One vector is turned by the same rotation once a tick. Each row is the vector after some number of ticks, and that number follows the row.
The counts run from 0 to 1158.
-47 280 -317 444 -112 69 157 171 160 85 246 -90 -138 128 207 -91 233
 -212 217 161 358 -340 133 -250 96 14 -75 -352 100 162 -28 -85 45 115
 -516 -392 142 -429 -2 -60 146 65 -154 28 -215 -69 -1 -307 45 : 576
-165 -23 -211 -21 -93 -147 175 -41 253 -293 132 -22 -159 196 -367 -118
 -225 -226 114 278 124 -275 478 54 236 217 96 63 362 101 226 90 -193 464
 -87 -143 100 -339 -201 -66 48 140 -138 -28 -337 -164 -294 -251 39 : 4
67 -31 -346 -11 27 -164 208 160 58 341 52 -89 -391 198 41 -259 -105 -105
 310 159 307 -301 497 24 154 -54 5 -378 114 178 41 -91 -47 85 -224 98
 171 -210 -21 -52 136 274 -360 100 -522 93 -117 -171 121 : 948
246 132 46 352 -361 45 97 202 69 11 183 -265 385 130 119 78 -65 -67 8
 -132 117 -373 361 -151 286 96 242 -445 138 223 73 -170 -107 175 -235
 -639 -72 -66 73 127 83 165 -208 -174 -125 165 -166 -198 122 : 1035
-225 -141 74 -291 29 -301 41 -175 379 -176 187 -150 -34 238 -340 -226
 -260 -80 91 219 121 -215 521 101 104 227 160 -25 246 20 116 -79 -142
 415 38 198 72 -22 -212 -40 48 452 -340 138 -424 59 -186 -188 -96 : 845
-353 -470 -246 -1 94 -361 168 -42 203 -10 279 -194 131 164 40 -183 -371
 -344 -62 273 223 -295 176 69 141 66 98 -403 139 171 60 -133 -79 265 41
 -20 65 103 1 -2 -331 196 -309 292 -227 -154 -115 108 270 : 347
-78 55 -387 253 -44 15 314 -10 220 284 104 112 -90 93 -95 -61 -139 -269
 226 321 -47 -396 564 -110 100 -46 62 -68 455 383 256 -30 9 92 19 -30
 -60 -36 -41 -12 126 314 -37 185 -496 -137 73 -382 43 : 584
126 -252 -235 99 -38 -130 289 -124 98 163 102 -151 98 32 156 116 -365
 -228 115 151 -157 -473 531 50 247 -103 173 -303 269 327 53 0 -240 423
 152 -333 198 93 81 231 -57 79 -157 85 -148 -70 -134 136 280 : 445
29 30 312 149 107 -279 50 -322 133 463 -32 -231 85 -241 100 -54 -20 -241
 14 -159 -91 -189 185 243 -196 156 237 -299 123 228 -166 -132 169 299 31
 386 180 -37 70 155 139 350 -257 350 -350 273 174 -65 -82 : 989
-415 49 145 108 163 -107 155 -459 440 -218 21 -181 237 -82 -282 106 -27
 -432 13 -150 -75 -112 230 -103 22 298 184 -56 251 -24 54 -97 171 527 82
 184 98 -180 -194 -306 67 158 -144 33 -64 10 196 -217 -357 : 620
225 -6 305 -73 -144 -296 -108 -143 191 -109 351 -231 65 39 -15 46 -119
 -22 56 230 283 -285 498 205 236 263 157 -134 277 -35 66 124 -85 361
 -210 -48 197 237 81 483 -11 315 -374 39 -79 126 -201 135 34 : 189
78 33 102 173 -217 -23 134 -133 313 5 309 29 -221 -64 66 78 52 -81 184
 535 209 -313 336 274 97 238 2 33 374 218 94 379 -7 305 -294 -204 221
 187 59 516 -12 178 -169 191 -214 -64 -82 83 76 : 1145
41 309 8 562 -191 -29 203 80 70 149 102 -116 184 -109 288 302 170 -310
 101 -27 402 -90 118 -230 283 171 113 -449 233 -40 187 48 264 228 -348
 -363 260 -230 150 -49 86 -189 -258 -59 109 -80 157 -47 -110 : 317
-335 -273 -273 -42 -46 -243 427 38 221 240 157 -176 62 204 -1 -25 -408
 -302 -94 228 30 -386 177 -45 179 -91 165 -410 191 320 93 -215 -154 300
 216 -419 249 -97 -60 -192 -91 232 -35 34 -198 -122 21 94 100 : 823
-383 -73 -232 329 109 -89 327 -132 238 85 52 156 109 -179 -139 219 -80
 -109 202 366 70 -195 47 -43 202 346 167 17 399 187 64 -20 -69 615 -113
 -356 182 -266 6 -59 14 17 -99 168 -202 -246 -67 -170 -52 : 701
-81 532 316 201 -88 5 -18 -201 303 -60 219 -226 -13 14 -196 -69 344 -226
 46 -172 309 -77 121 89 -7 325 49 -227 166 -5 65 -72 391 101 -393 212
 182 -319 -82 -59 234 266 -220 -68 -120 203 171 -204 -241 : 395
-398 55 -332 -49 207 -47 158 -344 486 -341 220 -184 -13 215 -251 -160 -6
 -381 103 48 -93 -461 298 -155 -23 22 -36 -129 177 154 19 -210 -43 412
 -96 -83 106 -295 -258 -276 32 204 7 -54 -113 -111 -72 -330 -70 : 361
49 147 198 251 -133 -61 168 -230 228 103 179 -438 343 121 334 187 -8
 -478 -189 -262 72 -340 193 -260 43 -243 128 -484 32 4 -36 -182 6 359 65
 -296 330 -188 76 -9 90 -39 -200 -134 168 88 192 66 -167 : 538
-239 25 64 2 292 -324 -28 -222 175 -129 72 -355 234 0 -200 -131 -74 -124
 17 -399 117 -157 142 -20 128 328 204 -427 46 -50 -143 -417 36 474 -198
 109 181 -383 -96 -246 66 253 -344 -19 -171 228 -153 -206 -37 : 255
-352 52 -66 163 172 -77 235 -511 350 -202 -17 -53 -47 -156 -260 29 43
 -528 69 94 -144 -252 242 56 -94 231 78 39 278 129 87 28 161 473 36 341
 213 -327 -154 -187 17 30 -74 162 -195 -99 109 -211 -154 : 143
-485 -62 -6 213 -187 -166 223 28 279 -171 166 14 216 113 -333 1 -215
 -315 -66 335 215 -79 69 9 161 377 199 26 380 79 353 44 88 405 -72 -105
 -45 -133 -222 -207 -78 141 -168 194 -371 -239 -73 -164 -87 : 123
-323 177 121 467 -379 58 156 154 244 -74 -31 -147 -54 -29 -52 -153 65
 -451 38 -45 303 32 -19 -2 -58 376 152 -172 -33 135 55 95 308 104 -350
 -39 -79 -404 -175 -284 131 30 -327 102 -388 122 50 -325 -190 : 496
-368 -183 24 159 1 -430 136 122 72 263 168 -128 40 154 -32 -283 -407
 -456 -79 227 354 -174 72 125 -33 156 129 -227 287 85 239 -44 49 197 68
 290 -9 -149 -89 -140 -90 285 -260 443 -500 -176 6 -35 165 : 128
-115 69 -68 501 -242 -49 240 328 32 66 -95 -8 158 -37 -195 34 -124 -192
 94 -135 134 -37 109 -3 278 420 285 -295 178 227 150 -131 119 217 -284
 -272 -15 -433 -70 -272 89 -88 -227 -36 -416 44 -140 -298 10 : 596
-128 -83 415 163 -91 -137 162 -228 267 97 109 -227 3 -346 159 -23 28
 -341 -50 120 152 -55 16 447 -46 451 202 -266 -8 200 -143 165 364 244
 -245 131 357 82 29 239 -149 63 -401 264 -99 207 112 219 -45 : 51
-144 60 248 387 -205 66 142 -252 331 -286 92 -326 176 -186 337 148 180
 -591 -78 -112 160 -115 84 -79 35 263 118 -330 -119 -42 -115 131 296 348
 -234 -178 172 -92 -73 -32 -12 -177 -367 51 130 107 147 -47 -289 : 58
-305 106 -210 328 -115 87 275 9 322 160 82 168 54 -12 -77 175 -44 -155
 237 294 157 -152 391 -346 196 143 110 1 364 94 186 -38 70 327 -47 -203
 -93 -122 -74 -228 164 193 -237 141 -383 -190 82 -426 -300 : 1060
-239 76 -215 314 -103 5 241 31 242 251 39 135 115 88 -29 106 -156 -189
 181 264 89 -240 451 -362 151 65 90 -27 406 140 214 -113 -25 296 28 -149
 -133 -62 -33 -161 155 275 -238 264 -419 -207 91 -444 -242 : 1061
-42 -175 -17 23 -304 -160 138 91 232 2 423 -150 155 319 210 -85 -313
 -276 -77 413 267 -397 418 -26 133 -84 80 -228 215 109 177 44 -211 216
 55 -315 -13 193 -29 246 -146 314 -273 218 -214 -147 -109 48 167 : 565
-164 152 413 100 -258 -118 -118 -106 374 -403 289 -431 132 99 -26 -316
 80 -423 -207 -201 206 -158 84 97 -111 267 138 -313 -139 47 -147 -76 212
 136 -373 61 25 -119 -204 -35 19 253 -291 5 -147 300 -51 -157 -62 : 275
187 -64 159 -17 -218 68 125 -175 327 42 125 -279 -309 -51 352 -122 107
 -333 143 106 119 -262 523 162 -96 -95 56 -384 -127 188 -179 177 208 11
 -280 110 283 146 -21 204 19 184 -480 62 -149 388 131 71 -138 : 649
-58 -232 109 57 -62 -124 165 -193 163 25 -198 -221 -144 -322 -54 -48 0
 -263 149 -183 -88 -6 325 426 92 465 343 -301 -9 282 -132 99 189 276
 -186 326 218 -34 -70 -69 -13 -15 -501 148 -325 359 -101 11 -56 : 151
-130 170 -55 167 -143 -122 117 94 188 104 109 -108 155 216 -89 -91 -83
 -19 117 -5 108 -282 150 -258 15 41 216 -120 191 96 -28 -307 -229 425
 -61 -396 22 -481 -54 -172 367 332 -115 -36 -402 -2 -129 -476 -2 : 478
-91 79 -225 6 170 -278 132 -43 205 382 310 8 -15 145 -181 -128 -95 49
 180 330 172 -415 416 64 118 36 45 -196 479 215 232 -272 -24 144 -65 33
 59 56 115 145 81 593 -82 192 -399 -70 -2 -128 180 : 108
-9 -213 -34 87 93 -94 191 -171 276 271 166 -135 -73 -228 370 245 -38
 -184 197 159 257 -128 431 -42 313 122 39 -433 119 1 -9 100 194 254 -101
 -52 294 317 150 109 -182 54 -574 186 52 87 181 236 -178 : 907
